|  27 |  30 |  14 |
| -33 |  17 | -31 |
| -17 |  36 | -12 |
| -14 | -33 | -20 |
|  -9 | -17 | -28 |
| -26 | -29 | -12 |
|
|  27 |  30 |  14 |
|  -9 | -17 | -28 |
| -14 | -33 | -20 |
| -17 |  36 | -12 |
| -26 | -29 | -12 |
| -33 |  17 | -31 |

|   6 |  -3 |
|  17 |   2 |
| -27 | -11 |
|   3 |   2 |
| -24 | -10 |
|  30 |   6 |
|  22 |   3 |
|  25 |   9 |
| -42 | -11 |
| -16 |   1 |
|
|  30 |   6 |
|  25 |   9 |
|  22 |   3 |
|  17 |   2 |
|   6 |  -3 |
|   3 |   2 |
| -16 |   1 |
| -24 | -10 |
| -27 | -11 |
| -42 | -11 |

|  12 |   7 | -14 | -14 |  26 |   2 |  33 | -36 |  -8 |
|  -9 |  22 |  13 | -14 | -10 | -13 | -12 |  -2 |   0 |
|   7 | -13 |  -9 |  -1 |   3 | -12 |  16 |  25 |  32 |
|
|  12 |   7 | -14 | -14 |  26 |   2 |  33 | -36 |  -8 |
|   7 | -13 |  -9 |  -1 |   3 | -12 |  16 |  25 |  32 |
|  -9 |  22 |  13 | -14 | -10 | -13 | -12 |  -2 |   0 |

|   9 |   1 |  19 |  19 | -17 | -27 | -13 |   4 | -28 |
|  21 | -17 | -11 |   6 | -15 | -21 |   9 |  -7 |   2 |
|  27 | -29 |  -1 | -26 |  21 |  33 |  -1 |  -9 | -19 |
| -23 | -19 | -13 |   5 | -28 | -11 |  -5 | -21 |  20 |
|
|  27 | -29 |  -1 | -26 |  21 |  33 |  -1 |  -9 | -19 |
|  21 | -17 | -11 |   6 | -15 | -21 |   9 |  -7 |   2 |
|   9 |   1 |  19 |  19 | -17 | -27 | -13 |   4 | -28 |
| -23 | -19 | -13 |   5 | -28 | -11 |  -5 | -21 |  20 |

| -16 | -14 |  10 |  -2 |  30 |   8 |   3 |  -2 |  38 |
| -10 | -16 |   7 |  -4 |  15 |  10 |   0 |  10 |  33 |
|
| -10 | -16 |   7 |  -4 |  15 |  10 |   0 |  10 |  33 |
| -16 | -14 |  10 |  -2 |  30 |   8 |   3 |  -2 |  38 |

|   0 | -40 | -22 | -10 |
|  10 |   6 |  10 | -18 |
| -13 | -10 |  -7 |  40 |
|
|  10 |   6 |  10 | -18 |
|   0 | -40 | -22 | -10 |
| -13 | -10 |  -7 |  40 |
---
|  -1 |  18 |  14 | -20 |   5 |  10 |  32 |  14 | -16 |
|   3 | -16 |   0 |  19 |   3 |   9 |   1 |   5 |  20 |
|
|   3 | -16 |   0 |  19 |   3 |   9 |   1 |   5 |  20 |
|  -1 |  18 |  14 | -20 |   5 |  10 |  32 |  14 | -16 |

|   7 |  -9 |  41 |   0 |   7 |
| -30 |   8 |  15 | -25 | -21 |
| -12 |  13 |  -6 |   4 | -23 |
| -40 |  29 | -25 | -15 | -19 |
|
|   7 |  -9 |  41 |   0 |   7 |
| -12 |  13 |  -6 |   4 | -23 |
| -30 |   8 |  15 | -25 | -21 |
| -40 |  29 | -25 | -15 | -19 |

|  -9 |  28 |  39 |  12 |  -3 |  -8 | -29 |  24 | -14 | -27 |  18 |  23 |  -1 |
|   8 | -16 | -28 |  -3 |   0 |  -2 |  19 | -18 |   7 |  27 | -18 | -21 |   4 |
|  26 | -20 |   7 | -23 |  19 |  20 |  23 |   0 |  17 | -28 | -21 | -16 |  20 |
| -23 |  15 | -13 |  22 | -18 | -20 | -18 |  -4 | -14 |  33 |  16 |  10 | -18 |
| -12 |  23 |  16 |  17 |  -9 | -16 | -23 |  11 | -14 |   2 |  13 |  13 |  -5 |
|
|  26 | -20 |   7 | -23 |  19 |  20 |  23 |   0 |  17 | -28 | -21 | -16 |  20 |
|   8 | -16 | -28 |  -3 |   0 |  -2 |  19 | -18 |   7 |  27 | -18 | -21 |   4 |
|  -9 |  28 |  39 |  12 |  -3 |  -8 | -29 |  24 | -14 | -27 |  18 |  23 |  -1 |
| -12 |  23 |  16 |  17 |  -9 | -16 | -23 |  11 | -14 |   2 |  13 |  13 |  -5 |
| -23 |  15 | -13 |  22 | -18 | -20 | -18 |  -4 | -14 |  33 |  16 |  10 | -18 |

|  22 |  18 |
|  39 |  22 |
|  29 |  33 |
|  41 | -23 |
|  30 | -41 |
|
|  41 | -23 |
|  39 |  22 |
|  30 | -41 |
|  29 |  33 |
|  22 |  18 |

|  -2 | -19 | -14 |  -9 |  -3 |
|  -6 |   8 |   4 |  14 |  -3 |
|  12 |   5 |  15 |  -7 | -10 |
|  -1 | -23 |  15 | -10 |   2 |
| -17 |   1 |  -5 |  15 |   1 |
| -28 |  -6 |   8 |   1 | -17 |
|  -3 | -14 |   7 |  -1 |   0 |
|  -8 |  15 |  19 | -11 |  -2 |
|  -7 |   2 |  31 |  -4 | -10 |
|
|  12 |   5 |  15 |  -7 | -10 |
|  -1 | -23 |  15 | -10 |   2 |
|  -2 | -19 | -14 |  -9 |  -3 |
|  -3 | -14 |   7 |  -1 |   0 |
|  -6 |   8 |   4 |  14 |  -3 |
|  -7 |   2 |  31 |  -4 | -10 |
|  -8 |  15 |  19 | -11 |  -2 |
| -17 |   1 |  -5 |  15 |   1 |
| -28 |  -6 |   8 |   1 | -17 |

| -33 | -27 | -10 |   9 |
|  -2 |  -2 | -11 |  10 |
|  15 | -18 |  27 | -37 |
| -10 |  27 |   7 | -13 |
| -20 |  11 | -15 |  15 |
| -27 |  -5 |   2 | -17 |
|  29 |   8 | -19 |  26 |
|  36 |  -4 | -12 |   9 |
|  -6 |  19 |  10 | -14 |
|  31 |  -1 |  39 |   2 |
|
|  36 |  -4 | -12 |   9 |
|  31 |  -1 |  39 |   2 |
|  29 |   8 | -19 |  26 |
|  15 | -18 |  27 | -37 |
|  -2 |  -2 | -11 |  10 |
|  -6 |  19 |  10 | -14 |
| -10 |  27 |   7 | -13 |
| -20 |  11 | -15 |  15 |
| -27 |  -5 |   2 | -17 |
| -33 | -27 | -10 |   9 |
